One turn sends every row of this set to another row. A few are shown first. Where does it send the rows asked after them?
Q: [-10 -12  -9  10   1 -17 -12  -4  -8   3  -4 -14   5   1 -12 -15  15 -11
   4 -15   7 -11 -23 -16]
X: [-14  -7  -8 -20 -15 -19  26  14  -4   1  -4   2  -4   3 -13 -16  -2  -3
  -3 -12  -1  10   4   1]
L: [ -4 -15   8  10  -1  -7   3   5  -5  -1  11   6  13 -26 -11   7  -6 -39
  11   4   6  -3 -10 -10]
H: [-18 -15 -14 -25   2  -5  -6  -7   3  14   4   7   8  10  15  -1   1  -9
  -8   7   6  -8  -7 -24]
P: [ -7   5  -8 -14  -9 -17   9  -1   3  10  -6   3 -20  14 -14 -25   2  -7
 -14  -3   5  -4  13  -9]
R: [  9  -7   7  -5  14  -4  -7   6  -6   5  14  -1  15 -23 -11   6 -12 -25
  11  22  12  -5 -18   1]
G: [  3  -6  -1  14   5  -2 -10  -2  -9  -2   3   5  -1 -13  -9   4  12 -49
   3   6   0  -4   1  -4]
B: [-21 -13 -14  17 -11   1  12   3  -6   0  -7  10  17  11  -5  11  -6   5
  -4   2  -6  13   7   6]
Y: [-13  -5   0  -3   5  -6  13 -12  -7  -5 -19  -7  16  -1  -3   8  -8 -13
  14  -7   1   4 -28  10]
M: [ 22   0   0  25   4  -1 -18 -10 -10   8   8  -5  -4  -5 -12 -29  -1   0
  -1   4   3  -3  -1  -9]
U: [ 12  -9   0  17  -8   2  14  13 -13   6  11   0   7  -3  -7  14 -12  26
  -1   4   6  -1  -1   9]
F: [  8  -7   5 -10  11   1   2  -3  -1   7  19   4  -7  -8   9  -5   0   2
  -6  -1  -6 -20   5 -39]
D: [ 15   1  -1  -1  19   2 -19   0  -8   6   6  -3   1 -10  -8   3   6 -36
   4  23   7  -5  -7   6]
S: [  9   8  -1 -23  -3 -13  33  13  -7   5   0   0  -2  -8  -7  -9 -11  10
  -1   1  -8  -1  -1  11]
K: [-24   0  -9   7  13   2  -7  -5   3   0 -12  -2  -2  24 -13   6   7   2
  -9   2  -3  -8   5 -13]
J: [ 28 -12   8  -7  -1  13  17   3 -14  -4  18   3 -11  -7  13   8   1   0
   1  -4  -5   5  15  -6]
C: [  9   4   4   8  16   4  -5   4  -4   6   7 -12 -11   9 -16  10   2  24
  -7   3   9 -22  -3  -9]
E: [ 16  18  -2 -17   3 -11  16  -1   0  15  -2   2 -19   2  -7 -20  -8   6
 -13   9  -3 -15   7   2]
N: [  3 -21 -11 -22  -9   6   9   0 -10   3   3   7   3  11  19  12   2 -11
   0   4   7  18   1   9]
T: [ 20   5   9  12   8  10   6 -17  -8  -1  -7   1   8  -7  -2  -6 -23  -2
   8  12  -4  12  -6  16]

H moves to N
R moves to D
And these:
Y moves to T
B moves to U
S moves to E

